Each row is where one point has got to under a steady rotation. How many steps took it there?
The counts run from 0 to 884.
[ -5   5   3 -21   1 -12  -8  -4   2  -7 -16 -16 -12 -30  -4 -11   9 -20
   5 -15  13   0  -6   1  -8  13  -9 -20 -17  -5 -10   1]  29
[  6 -20   6 -16  17   3  -3  -9  -4 -10  23  -4  -6 -25  -1 -10   0 -17
   1  10   4  -5  -6  20  12  20  -4  24   1   1  -6   4]  508
[ -6  -1  -3  -3 -14  -1   0 -10   7   9   9   5  -9   2   5   8  -2  23
  -8  28   5  -1 -23 -12  -3  -8  22  14  27   7 -10  -3]  524
[-14  17  -1  -1   5  -6  -3  12  -7 -14  -3   2  20  -4  26 -13   5   2
   3   1   9   2  -3   3   1  26 -23  12 -28  -7   4  -1]  416
[  8  -5  -2   4  -9  -8   6  -7  23  -5 -17   0   0  16  -7  25  -8  16
 -16  -6   4  -9  -7   1 -12  -1   8 -40  -6  -4  13  -8]  368
[  7  14  -2 -21 -18   8 -13   8   2   3  -8  -7   1 -14  -5   9   8 -13
 -12   0   7  10  10 -24  15  -4 -10 -30  -8  -6   5  -5]  339
[  9  -3   4  -9 -23  -6   3  -4  12   2   5   6 -14  -6 -19   8   1   6
  -5   4   7  -3 -15 -21 -20 -13  16 -29   7   1  12  -3]  750
[  3   0  -2   1 -41 -10  -1   0  -4   9  -5   8  -3   1  -4   2  15  20
   9   3   9 -15 -15 -23 -15  -2   7  -4  17   2   4  -3]  13
[  8 -15   1  -5  -9   8   7   9  -7  -9  -3   3 -10  10  27   5  -4   1
  11 -10   8  -4   7  30   2  14   6  -1  17  25  18   6]  732
[ 16  -8  -3   3  -3 -14   3 -12  13  -7  23  12  16  -4 -19   8  -4  13
  -5  10  -6 -10 -18 -12 -15   2  10   5 -15 -25  -1 -11]  872
[-19 -11  -1 -26  11  11   3   8  27  -5  14  -7  12   0 -12 -10  -4 -13
 -10   0  14  30   6   2   6 -12  -4   9 -12  -8  -6  -1]  153
[ -1 -17   6 -15 -14  -7  -2 -19   3  20   2   1 -16 -25  -4  16  10  -1
  -3  -3  -1   5   5 -12 -12  -7   2 -19   4 -23 -14  -7]  366
[  5 -12  -6 -17  17  25   8   7  -2 -24  -1  -1   0 -17  12   9  -7 -17
   5  -4  11  19  -1  19  14   4  -5  11   5   6 -15   3]  126
[  5   4  -2  -4 -17 -21 -11 -15   8  11   6  -3  -2  14  -2   1   1  24
  -7   7  -2 -13 -14  -8 -26   8   9 -22  -7 -15  18  -5]  207
[  6  -8  -5  -2   7   9   2  -6  13  -8   1   6  16  -8   7  17  -4   2
 -26  19   8  21   1  -6  14 -10  -7  14   0 -22 -18 -11]  463
[ -2  11   6  -4  11 -26   5  -3  18  -9  24   7   6 -10  -2 -11 -11   3
   3  -1  -2 -18 -17  11  -3  14  19   4 -30   7  -6  -4]  607
[ -5  -8  -9 -15   3   4 -12  -8  22   0  14 -13  -1  22 -21  -6  -8  18
 -11  24   6  -6 -27  -4   4   5  10   3   4   2   2   0]  433
[  9 -10   0  -6  -3   4   5   4   0 -15 -12  -3 -11  11  24   3  -5  -2
  -2  -3  16  -2  -2  31   1  14   9  -1  21  27  17   6]  570
[-19 -14  10 -14  14 -10   8 -10  20  -2  14  -1 -18 -11   7  -9  -8  -4
   0   6  10   0 -11  23  -6   4  22  11   4  14  -9   4]  730
[  1  10  -4  -8 -10   5 -18 -10 -10   5   9  -6  -7  -5   0  10   5  10
  -6  12  -9  -9 -11 -23  -5  22 -18 -24 -17 -18  13  -6]  429
[  0 -12 -13 -16   0  22   0   3  24  -1  15  -3  14  15 -28  11 -10   9
  -5   9   0  13 -12 -14  11 -14   6   1  -3  -8 -15  -4]  50
[ -1   4 -10 -14 -19   7   1  -1  -8  14  -9  -1   2 -16   3  22   9   5
  20 -20  -4   6   5 -14   1   1  -6 -23  -5 -17 -26  -8]  838
[  6  -9   5  -6  16   1  -3  -2  -6 -15  11  -2   6  -7  27  -8  -3 -12
 -13  12   9   7   6  26   8  22 -10  23  -7  -4  11   1]  507
[ -7   8  -3 -29 -13   5  -2   7  -5  -1  -8  -9 -20  -4  14 -12  -1  -7
  13  -3  15   8 -13   8 -13   2  19 -11  22  24   4   9]  188
[-12  23  -7  -9   0   1   1  20   6 -19 -11   0  17  14  19 -11  -5   3
  -1  -9  13   9  -7   5  -4  15 -10  -8 -24  11  20   1]  253
[ 17  -6   0 -31 -15   5 -11   3 -18   4  -1 -12  -9 -17   6 -10  11 -25
  10 -14   8   8  11  12  -1   5   4 -12  11   0  11   5]  410
[  9  -9  -5   0  -1   1 -16 -11   3  -3   5  -5  12  -1  -8   5   8   6
 -25  26   0 -10  -4 -11  23  18 -23  10 -10 -19   2  -7]  844
[ -3   7   4 -15 -10 -23   7   3   9 -13   3   2   7 -12 -14 -24   3  -7
  15 -18  15  -3 -17   1 -28   0  12  -6 -15  -2   5   1]  413
[ 16   5  -4 -17  -9 -12  -7  -3  12 -12  -3 -10  -3   7 -23 -12  -3  -2
  -6   2  12 -12 -24  -3 -13   5  16 -22  -2   3  18   1]  310
[-14 -19   4   0  -1  10   7 -12  13   1  24  12  -7 -23 -11  18  -2   9
  -1  18  -2  -2 -15 -18   9  -1  -3  11   6  -6 -25  -8]  140
[-14  11   6 -19   9   4  -6  10  18  -6  25  -1  -7   9   5 -15 -12  -6
  -9  10   3  -2  -3   1   8   9   5  -7 -16  25  26   3]  505
[ 12   3   1 -15  -6 -11  -9  -3 -20  -7 -16 -10 -16 -12  25 -11   4  -7
   6   0  13  -7  -5  25  -7  21   9  -1  19   8   3   8]  571
[-14 -21   8 -11  -2   6   4  -6  22  -5  12   1 -21  -4 -10  -3  -4   2
 -17  21  17   7 -18  -4  -9  -9   9   6  20  11  10   1]  627
[ -8  18  -4  -9   0  -6  -3  11   8 -20 -14  -6  13  15  14 -17  -3   3
 -10   0  20   8  -9   4 -12  10  -6  -7 -20   3  25   0]  91
[ -7  -1  -5   5  17   2  18   2  12 -20  12  14  18  -7   4  20 -14   9
   7 -11  -5   0 -13   5   1  11  -6  -1 -32 -12 -18 -12]  166
